Here are some points, one per row:
-63 11 6 4 -8 -5 12 24 15 -8 -44 25 63 19 -67 -23 -4 -1 -41 49 26 88 14 -50 -14 28 -88 28 -59 -59 47 -64 -77 37 37 32 67 11 10 32 1 21 -26 -10 -15 7 39 15
-22 -38 9 -47 -10 -71 -107 -26 -48 115 64 -8 -59 -53 127 -86 45 -27 14 -39 -29 -127 11 121 17 -116 121 -62 32 -24 -49 45 127 25 -114 -127 -54 -53 76 -46 -7 -13 -40 -97 62 24 -42 -122
-105 47 -17 32 -24 27 31 99 35 -19 24 39 66 67 -76 -57 -5 47 14 38 -9 95 -45 -127 -9 3 -127 -5 -25 -113 15 -123 -80 25 77 36 24 12 53 8 -40 16 -25 51 -4 -91 50 62
58 -39 12 -35 17 -33 -55 -46 -19 23 12 -17 -77 -38 55 10 6 -65 -7 -50 68 -92 -23 108 20 -14 127 35 69 127 -54 127 101 -12 -78 -1 -32 -7 -80 -18 25 -8 30 -62 -29 61 -88 -44
2 33 31 -47 8 -7 -4 -7 -31 35 21 -9 0 17 27 -19 39 19 8 -14 4 -42 4 7 65 -57 20 -4 4 -36 28 -18 -13 0 -45 -51 0 6 59 -32 -14 -38 -32 -42 8 2 11 -40
-34 -68 23 -75 1 -21 -18 25 -62 0 17 3 0 15 -6 -69 32 17 -58 -24 21 -13 47 31 17 -37 -19 63 9 -20 -34 11 33 9 -63 -79 -45 -12 -25 -23 17 -21 -13 -72 18 47 14 -28
46 -67 6 5 48 -73 -5 -31 -23 -10 -18 -21 30 4 -56 46 18 1 -12 -18 -11 7 59 69 8 29 22 36 64 49 30 67 5 -27 29 -7 25 16 10 2 5 8 -11 -25 -2 60 -38 26
-5 -21 -23 -33 3 28 0 21 20 -16 -36 3 -4 13 -5 -27 7 -9 -35 -6 30 29 19 10 -41 17 -29 38 -23 16 -3 16 25 23 12 -1 27 -14 -58 30 22 20 34 -32 -5 59 19 41
30 100 -59 18 -24 -9 -22 -49 -21 35 54 18 -78 -68 127 40 16 -5 95 -89 38 -116 -69 59 -40 -51 50 14 22 17 -41 19 25 -15 -120 39 -2 -7 98 -55 -2 -29 17 53 27 -34 9 -106
9 -54 29 -4 41 -8 -25 3 -3 -22 -19 -1 16 1 -19 -21 -5 -8 -32 16 7 -29 51 37 29 -8 -8 -1 25 13 -12 16 11 -3 -20 -73 -51 -30 -57 9 -19 10 -14 -29 68 28 -13 38
75 -81 31 -58 16 -30 -7 -16 9 -3 -6 -12 -30 -6 -7 -33 10 -45 -66 -1 18 13 56 55 9 3 47 29 0 60 -7 106 31 -28 8 -10 0 12 -97 29 32 14 -18 -73 7 66 -3 -25
60 -36 56 -72 2 -26 -16 -33 69 11 -28 6 -58 -23 -8 14 -2 -48 -41 -52 21 -51 87 127 3 16 61 44 31 68 -19 127 35 3 -49 -61 69 14 -108 16 22 25 -11 -60 20 71 -46 -10
-41 -48 17 -59 -9 -46 -64 -25 -51 77 51 -5 -20 17 61 -34 54 25 -6 -51 16 -75 34 56 20 -93 25 8 7 -30 -21 -20 41 -24 -47 -126 -34 -14 49 -33 -10 -34 -33 -38 26 33 -7 -69
46 24 -43 32 15 5 -6 -53 -26 -19 26 9 -59 -53 95 83 -25 -6 28 -52 42 -118 -80 55 -22 -8 61 3 26 45 -4 33 43 -25 -101 21 -21 3 24 -29 -13 -19 30 34 23 56 8 -14
27 61 -3 54 -2 24 5 6 3 -10 -43 18 -15 30 -15 69 21 -9 58 13 8 40 20 -50 7 0 6 -18 1 13 43 -16 -53 -15 19 54 31 2 73 -4 -18 -8 -3 34 -13 -22 33 8
97 48 -36 51 22 61 68 10 28 -99 -48 -9 -1 -8 -116 104 -60 0 29 -3 8 94 -74 -66 24 104 -39 12 -5 59 75 -9 -59 -50 19 127 1 37 -41 43 31 30 42 95 -12 9 -49 92
28 -26 9 33 14 32 6 -33 5 0 33 -1 -79 -21 16 23 -51 -53 -6 -11 -20 -41 -94 28 35 43 91 -45 -20 87 -13 100 101 -15 49 46 -26 -5 -48 26 6 23 68 3 -47 4 -88 54
26 -60 38 -51 6 -17 -3 3 31 36 -14 -1 -9 -26 -7 -53 25 -17 -19 6 25 -35 47 58 39 -32 10 12 13 32 -10 35 19 -1 -48 -36 27 -11 -45 6 25 24 -11 -67 3 59 -10 -36
-49 48 -80 22 -9 -46 -40 -43 -53 86 65 -4 38 -62 127 21 45 73 83 -49 -66 -87 -52 52 -75 -40 28 -42 36 -92 -26 -127 43 14 -78 -31 -45 20 127 -53 -23 -49 -13 47 60 -68 13 -61
18 13 -16 77 -19 -8 71 -37 17 -67 -3 -18 1 24 -33 55 -31 35 19 31 27 44 -71 -92 -46 62 -44 -8 5 -32 18 -80 -13 4 44 81 -13 34 -31 2 21 -12 23 65 -23 -99 10 21
103 -96 58 -39 39 41 59 7 27 -87 -46 -28 -4 7 -92 33 -13 -72 -71 41 56 110 70 -32 -19 72 -6 11 20 117 28 123 -15 -41 120 47 33 2 -127 68 77 34 43 -32 -76 87 -48 54
7 81 -42 106 -38 65 56 31 14 -9 2 -34 -38 37 3 89 -61 24 74 -33 7 11 -88 -99 -43 9 -24 -22 33 -24 -14 -72 -111 -3 67 127 22 11 -7 6 -39 -9 9 127 -53 -95 18 -24
-37 66 -59 60 -13 8 -18 -3 -16 16 47 11 -36 7 3 2 -78 7 18 42 -59 -5 -85 -46 0 54 38 -121 -65 -25 -41 18 61 24 86 34 -44 -18 67 3 -24 30 42 66 -61 -75 -38 75
61 -91 43 -18 38 16 39 5 0 -99 -45 -7 4 6 -79 -15 -9 -36 -75 48 12 55 83 5 38 23 -18 42 23 98 23 127 9 -18 79 -30 -5 -17 -127 55 23 20 20 -42 -22 74 -15 57
34 50 -12 66 1 52 0 -55 -19 -37 -3 1 -9 12 43 50 -31 9 57 -1 -30 -17 -63 -29 -18 17 43 -23 -20 17 9 -41 -4 -15 26 89 -28 2 -6 14 -5 -13 41 60 -35 -42 27 3
58 -14 -44 53 24 -40 -15 -82 -37 -22 3 -21 17 -50 19 56 -3 -11 35 -42 -78 -76 -37 87 0 4 65 -37 67 15 5 15 65 -22 -71 31 -30 35 35 -28 -2 -22 2 23 39 -1 -46 12
-3 119 -24 80 22 4 19 -42 -3 -19 -34 48 23 10 -16 61 -16 20 51 4 -1 -3 -58 -7 31 47 -11 22 -27 42 -16 -51 -56 13 -26 127 -9 82 20 -34 -19 -41 25 59 -1 -97 -16 -48
-51 -18 34 -57 -38 12 3 67 40 85 37 -23 30 -15 20 -92 53 -18 -16 15 -15 22 68 -17 -32 -47 3 -19 -23 -124 -8 -34 -15 18 -24 -94 14 -31 37 3 35 -3 -97 -42 34 -20 -10 -35
14 -47 44 -14 26 2 33 13 50 -21 -17 0 48 28 -64 -2 -15 -24 -28 23 36 39 56 -11 -13 -6 -49 71 2 49 16 63 -37 -17 13 -2 12 10 -60 28 -1 13 19 -64 3 4 2 69
-120 37 -33 -45 -66 -18 -14 73 -13 91 10 38 69 -19 34 -94 26 49 -19 32 11 34 14 -53 -21 -16 -46 -25 -76 -121 12 -98 -46 81 -23 -76 -32 -12 101 -18 5 -17 -52 -35 18 -29 69 -65
-116 -25 31 -59 -48 -19 22 94 -30 75 47 -10 46 56 -2 -127 17 43 -17 7 -54 19 63 -66 22 -73 -65 -22 -24 -127 -44 -108 -26 25 -30 -127 19 3 94 -42 -21 -13 -93 -67 37 -19 52 -41
-127 127 -72 70 -52 24 -25 11 30 48 31 28 30 33 55 -4 -24 53 104 -8 -97 1 -93 -100 -20 -31 -57 -68 -14 -127 -22 -127 -69 41 -35 4 32 3 127 -37 -97 -18 2 95 8 -127 61 17
-18 -68 44 -40 15 17 21 42 13 -61 -52 -38 45 30 -119 -11 10 -5 -80 43 -1 107 120 -21 70 37 -68 53 -33 26 37 60 -58 -34 104 -24 41 -15 -121 54 34 32 -18 -31 -17 71 -4 51
-3 30 -10 17 -1 26 15 29 54 -52 -50 -2 37 7 -51 15 -9 12 -2 59 -55 121 -24 -83 -40 26 -67 -14 -40 7 23 -36 -34 32 110 48 31 -17 -5 1 -16 39 36 57 -30 -1 68 74
-5 -4 43 -40 1 -46 -35 -46 -20 47 32 52 -43 -37 90 -2 31 4 20 -32 50 -105 38 62 1 -47 42 46 37 17 -52 6 34 19 -92 -50 -55 -22 28 -23 -25 -52 -10 -29 47 -31 -13 -127
4 -7 10 14 1 78 20 59 15 -100 -69 -30 54 40 -127 10 -14 22 -76 107 -9 127 -5 -68 -4 83 -93 -28 -71 -14 85 -60 -46 -28 127 69 51 -29 -71 38 18 58 37 51 -66 43 68 127
Along one direction, these points spread out more than along any other. Take the direction at right angles to it along which they spread out most. Then take the direction at right angles to both along which they spread out most. Go by this last direction. Where along it does each point below lie, from 0 to 99? 50 is the average, and the first point above lies past it. One standard deviation of the points above along it is 16.
-3 30 -10 17 -1 26 15 29 54 -52 -50 -2 37 7 -51 15 -9 12 -2 59 -55 121 -24 -83 -40 26 -67 -14 -40 7 23 -36 -34 32 110 48 31 -17 -5 1 -16 39 36 57 -30 -1 68 74 52
34 50 -12 66 1 52 0 -55 -19 -37 -3 1 -9 12 43 50 -31 9 57 -1 -30 -17 -63 -29 -18 17 43 -23 -20 17 9 -41 -4 -15 26 89 -28 2 -6 14 -5 -13 41 60 -35 -42 27 3 30
58 -39 12 -35 17 -33 -55 -46 -19 23 12 -17 -77 -38 55 10 6 -65 -7 -50 68 -92 -23 108 20 -14 127 35 69 127 -54 127 101 -12 -78 -1 -32 -7 -80 -18 25 -8 30 -62 -29 61 -88 -44 33
-22 -38 9 -47 -10 -71 -107 -26 -48 115 64 -8 -59 -53 127 -86 45 -27 14 -39 -29 -127 11 121 17 -116 121 -62 32 -24 -49 45 127 25 -114 -127 -54 -53 76 -46 -7 -13 -40 -97 62 24 -42 -122 57
-34 -68 23 -75 1 -21 -18 25 -62 0 17 3 0 15 -6 -69 32 17 -58 -24 21 -13 47 31 17 -37 -19 63 9 -20 -34 11 33 9 -63 -79 -45 -12 -25 -23 17 -21 -13 -72 18 47 14 -28 68
-41 -48 17 -59 -9 -46 -64 -25 -51 77 51 -5 -20 17 61 -34 54 25 -6 -51 16 -75 34 56 20 -93 25 8 7 -30 -21 -20 41 -24 -47 -126 -34 -14 49 -33 -10 -34 -33 -38 26 33 -7 -69 63
-18 -68 44 -40 15 17 21 42 13 -61 -52 -38 45 30 -119 -11 10 -5 -80 43 -1 107 120 -21 70 37 -68 53 -33 26 37 60 -58 -34 104 -24 41 -15 -121 54 34 32 -18 -31 -17 71 -4 51 70
46 -67 6 5 48 -73 -5 -31 -23 -10 -18 -21 30 4 -56 46 18 1 -12 -18 -11 7 59 69 8 29 22 36 64 49 30 67 5 -27 29 -7 25 16 10 2 5 8 -11 -25 -2 60 -38 26 49
4 -7 10 14 1 78 20 59 15 -100 -69 -30 54 40 -127 10 -14 22 -76 107 -9 127 -5 -68 -4 83 -93 -28 -71 -14 85 -60 -46 -28 127 69 51 -29 -71 38 18 58 37 51 -66 43 68 127 58
-105 47 -17 32 -24 27 31 99 35 -19 24 39 66 67 -76 -57 -5 47 14 38 -9 95 -45 -127 -9 3 -127 -5 -25 -113 15 -123 -80 25 77 36 24 12 53 8 -40 16 -25 51 -4 -91 50 62 66
103 -96 58 -39 39 41 59 7 27 -87 -46 -28 -4 7 -92 33 -13 -72 -71 41 56 110 70 -32 -19 72 -6 11 20 117 28 123 -15 -41 120 47 33 2 -127 68 77 34 43 -32 -76 87 -48 54 48
